Here are some points, one per row:
tensor([ 1.039, -0.715, -0.238,  1.899, -0.404, -0.211, -0.606, -0.837, -0.265, -2.125, -2.281,  0.961, -0.268, -0.394,
         0.352,  0.043,  0.193, -0.893,  0.750, -0.205,  0.894,  1.605, -0.666, -0.871])
tensor([-1.042, -0.283, -0.922,  1.205, -0.157, -0.155,  0.357, -0.107, -0.426,  0.616, -1.387,  0.167,  2.148,  0.877,
         0.150, -0.075, -0.948,  0.569, -1.788,  1.628,  0.871, -1.452,  1.418,  0.101])
tensor([-1.122,  2.352,  0.275,  1.834, -0.984,  0.018, -0.164, -0.478,  0.211,  1.005, -0.447, -0.720, -0.984, -0.614,
         0.322, -0.970,  0.718,  1.179,  1.736,  1.100, -0.066, -0.118,  0.016,  1.316])
tensor([-0.948, -0.145, -0.282, -0.051,  0.108,  0.149,  0.381,  0.063, -0.063, -2.367,  1.412,  0.631,  1.160,  0.564,
        -0.491, -0.147, -0.276,  2.018,  0.412, -1.511,  1.191,  0.427,  0.021,  1.945])
tensor([ 0.467, -1.328,  0.344, -2.107, -1.496, -2.081,  1.588,  0.499, -0.349, -0.110, -0.364,  0.405, -0.348, -0.595,
         1.190, -1.171,  0.646,  0.078,  1.184,  0.416,  0.954, -1.331, -0.115, -0.040])
tensor([ 1.094,  1.840, -0.136, -0.728,  1.517,  0.302,  1.124,  2.310, -0.568, -1.010, -0.762, -1.848,  0.012, -0.315,
         0.179,  0.362,  0.321, -1.496, -0.774,  0.541,  0.454,  0.605, -0.222,  1.219])
tensor([-1.288, -0.053,  0.748, -0.917,  0.532,  0.605, -2.556,  0.747,  1.275, -0.919, -0.751,  0.192,  1.499, -0.481,
         1.286, -1.014,  0.436,  0.022,  0.262,  0.639, -1.188, -0.972, -1.133, -0.821])
tensor([-1.863, -0.478,  0.736,  0.111, -0.247,  1.192,  0.157,  0.186, -0.123, -1.407,  0.074,  1.376, -2.350, -0.280,
        -1.009,  0.191, -0.889, -1.045, -0.823,  1.041, -1.178, -1.201,  0.366,  0.330])
tensor([ 0.182, -1.020,  0.950,  1.202,  0.937,  0.434,  0.763, -0.982, -2.080,  0.509, -0.072, -1.402,  0.373,  0.040,
         0.444,  0.340, -0.339,  0.207, -0.068, -1.629, -0.710, -1.517, -2.244,  0.101])
tensor([-0.387,  0.489, -2.978, -0.948,  0.163,  0.017, -0.589, -1.028,  0.666,  0.054, -0.019, -0.453, -0.187, -1.162,
        -1.907,  1.444, -0.122,  0.541,  0.328,  0.282,  0.352, -0.844, -1.448, -1.111])
tensor([ 1.319, -0.151,  0.589,  0.775,  1.196, -0.871,  0.294,  0.787,  1.259, -0.857,  1.181, -0.761, -0.637,  2.806,
        -0.906, -0.664,  0.552,  0.711,  0.797,  0.757, -0.335, -0.927, -0.002, -1.703])
tensor([-1.161,  0.705, -1.306, -0.959,  1.769, -0.135, -0.212,  0.103, -0.750,  1.494, -0.174,  0.817, -1.009,  1.746,
         1.677, -0.508, -0.078, -0.682,  0.411, -1.483,  0.641,  0.243,  0.786, -0.518])
tensor([ 0.272, -0.380,  0.966, -0.427, -0.156, -0.918, -0.514,  1.448, -0.893,  0.974, -0.978,  0.569, -0.616,  0.431,
         0.171,  2.557, -1.277,  1.981,  0.347,  0.385, -1.327,  1.486,  0.166, -0.280])
tensor([ 0.816,  1.236,  0.391, -0.904, -1.844,  0.536, -0.819, -0.807, -0.164,  0.309,  0.034,  0.953,  0.558,  1.738,
        -0.914, -1.151, -1.412, -0.679, -1.011,  0.623,  0.190,  0.791, -1.767,  0.608])
tensor([ 0.612, -0.380, -1.194,  0.946, -0.042, -2.750, -1.365,  0.510, -1.007,  0.224,  1.340,  0.219, -0.078, -0.983,
        -0.328, -0.747,  0.859, -0.500, -1.274, -0.496, -1.895,  0.209,  0.466,  0.950])
tensor([ 0.520, -0.664, -0.856,  0.511, -2.333,  2.331, -0.381,  2.330, -0.196,  0.771,  0.303, -0.731, -0.504, -0.042,
        -0.408, -0.516,  0.441,  0.259,  0.297, -1.737,  0.536, -0.255,  0.621, -0.664])
tensor([-0.830, -0.374,  1.694,  0.371, -0.126, -0.750, -1.807,  0.171,  0.067,  0.521,  1.181, -0.600,  0.475, -0.608,
        -0.484,  1.737, -0.172, -1.566,  0.174,  0.261,  2.683, -0.228,  0.518, -0.104])
tensor([-0.456, -0.574, -0.239,  0.412,  0.601,  0.177,  1.036,  0.219,  1.182,  0.515,  1.727, -0.586, -0.494, -1.494,
         1.393, -1.260, -1.360,  0.638, -1.361,  0.563,  0.456,  2.072, -0.805, -1.229])
tensor([ 1.955,  0.698,  1.222, -0.765,  0.898, -0.002,  0.002, -0.905,  1.445,  0.746, -1.062,  0.254, -1.224, -0.887,
        -0.581, -0.373,  0.294,  1.515, -1.904, -1.458,  0.648, -0.747,  0.989,  0.329])
tensor([ 0.716, -2.523, -0.647, -0.143,  1.437,  1.190,  0.102, -0.695,  0.415,  1.190, -0.139,  0.256, -0.686,  0.393,
         0.053,  0.006,  1.303, -0.272,  0.794,  1.190,  0.172,  0.824,  0.001,  2.210])
tensor([-1.695, -0.186,  0.509, -0.172, -0.806, -0.967,  1.847, -0.523,  1.328,  0.319, -0.764, -0.617,  0.628,  0.818,
        -0.892,  0.826,  1.747, -1.037, -0.697, -1.430, -0.836,  1.065, -0.193, -0.376])
tensor([ 1.511,  1.039, -0.021,  0.606, -0.288,  0.443,  1.218, -0.286,  1.324,  0.566,  1.319,  1.970,  0.984, -0.411,
         1.381,  1.706, -0.374, -1.093,  1.065, -0.295, -0.756, -0.767, -0.132,  0.462])
tensor([ 0.296, -0.331,  0.157, -0.775,  0.149,  0.279,  0.088, -1.109,  0.284, -0.325, -0.265, -1.735,  1.289, -0.662,
        -0.845, -0.916, -1.826, -0.672,  1.510, -0.381, -1.597,  0.670,  2.402, -0.071])
tensor([-0.005,  1.225,  0.241, -0.975, -0.424,  1.165,  0.055, -1.614, -2.572, -0.693,  0.894,  0.683,  0.259, -0.485,
         0.165,  0.302,  1.563,  0.216, -0.369,  1.200, -0.154,  0.365,  0.956, -1.782])
There is one direction along which these points spread out most. How far along it is each point below, from 0 to 99? The average is 50, and the first point in the table lies past the average. One standard deviation of the points above along it is 16.
tensor([-0.005,  1.225,  0.241, -0.975, -0.424,  1.165,  0.055, -1.614, -2.572, -0.693,  0.894,  0.683,  0.259, -0.485,
         0.165,  0.302,  1.563,  0.216, -0.369,  1.200, -0.154,  0.365,  0.956, -1.782]) 78
tensor([ 0.272, -0.380,  0.966, -0.427, -0.156, -0.918, -0.514,  1.448, -0.893,  0.974, -0.978,  0.569, -0.616,  0.431,
         0.171,  2.557, -1.277,  1.981,  0.347,  0.385, -1.327,  1.486,  0.166, -0.280]) 43
tensor([ 0.816,  1.236,  0.391, -0.904, -1.844,  0.536, -0.819, -0.807, -0.164,  0.309,  0.034,  0.953,  0.558,  1.738,
        -0.914, -1.151, -1.412, -0.679, -1.011,  0.623,  0.190,  0.791, -1.767,  0.608]) 72
tensor([ 1.319, -0.151,  0.589,  0.775,  1.196, -0.871,  0.294,  0.787,  1.259, -0.857,  1.181, -0.761, -0.637,  2.806,
        -0.906, -0.664,  0.552,  0.711,  0.797,  0.757, -0.335, -0.927, -0.002, -1.703]) 32
tensor([ 0.520, -0.664, -0.856,  0.511, -2.333,  2.331, -0.381,  2.330, -0.196,  0.771,  0.303, -0.731, -0.504, -0.042,
        -0.408, -0.516,  0.441,  0.259,  0.297, -1.737,  0.536, -0.255,  0.621, -0.664]) 45
tensor([-1.042, -0.283, -0.922,  1.205, -0.157, -0.155,  0.357, -0.107, -0.426,  0.616, -1.387,  0.167,  2.148,  0.877,
         0.150, -0.075, -0.948,  0.569, -1.788,  1.628,  0.871, -1.452,  1.418,  0.101]) 69
tensor([ 0.612, -0.380, -1.194,  0.946, -0.042, -2.750, -1.365,  0.510, -1.007,  0.224,  1.340,  0.219, -0.078, -0.983,
        -0.328, -0.747,  0.859, -0.500, -1.274, -0.496, -1.895,  0.209,  0.466,  0.950]) 39
tensor([-0.456, -0.574, -0.239,  0.412,  0.601,  0.177,  1.036,  0.219,  1.182,  0.515,  1.727, -0.586, -0.494, -1.494,
         1.393, -1.260, -1.360,  0.638, -1.361,  0.563,  0.456,  2.072, -0.805, -1.229]) 40
tensor([ 0.716, -2.523, -0.647, -0.143,  1.437,  1.190,  0.102, -0.695,  0.415,  1.190, -0.139,  0.256, -0.686,  0.393,
         0.053,  0.006,  1.303, -0.272,  0.794,  1.190,  0.172,  0.824,  0.001,  2.210]) 29
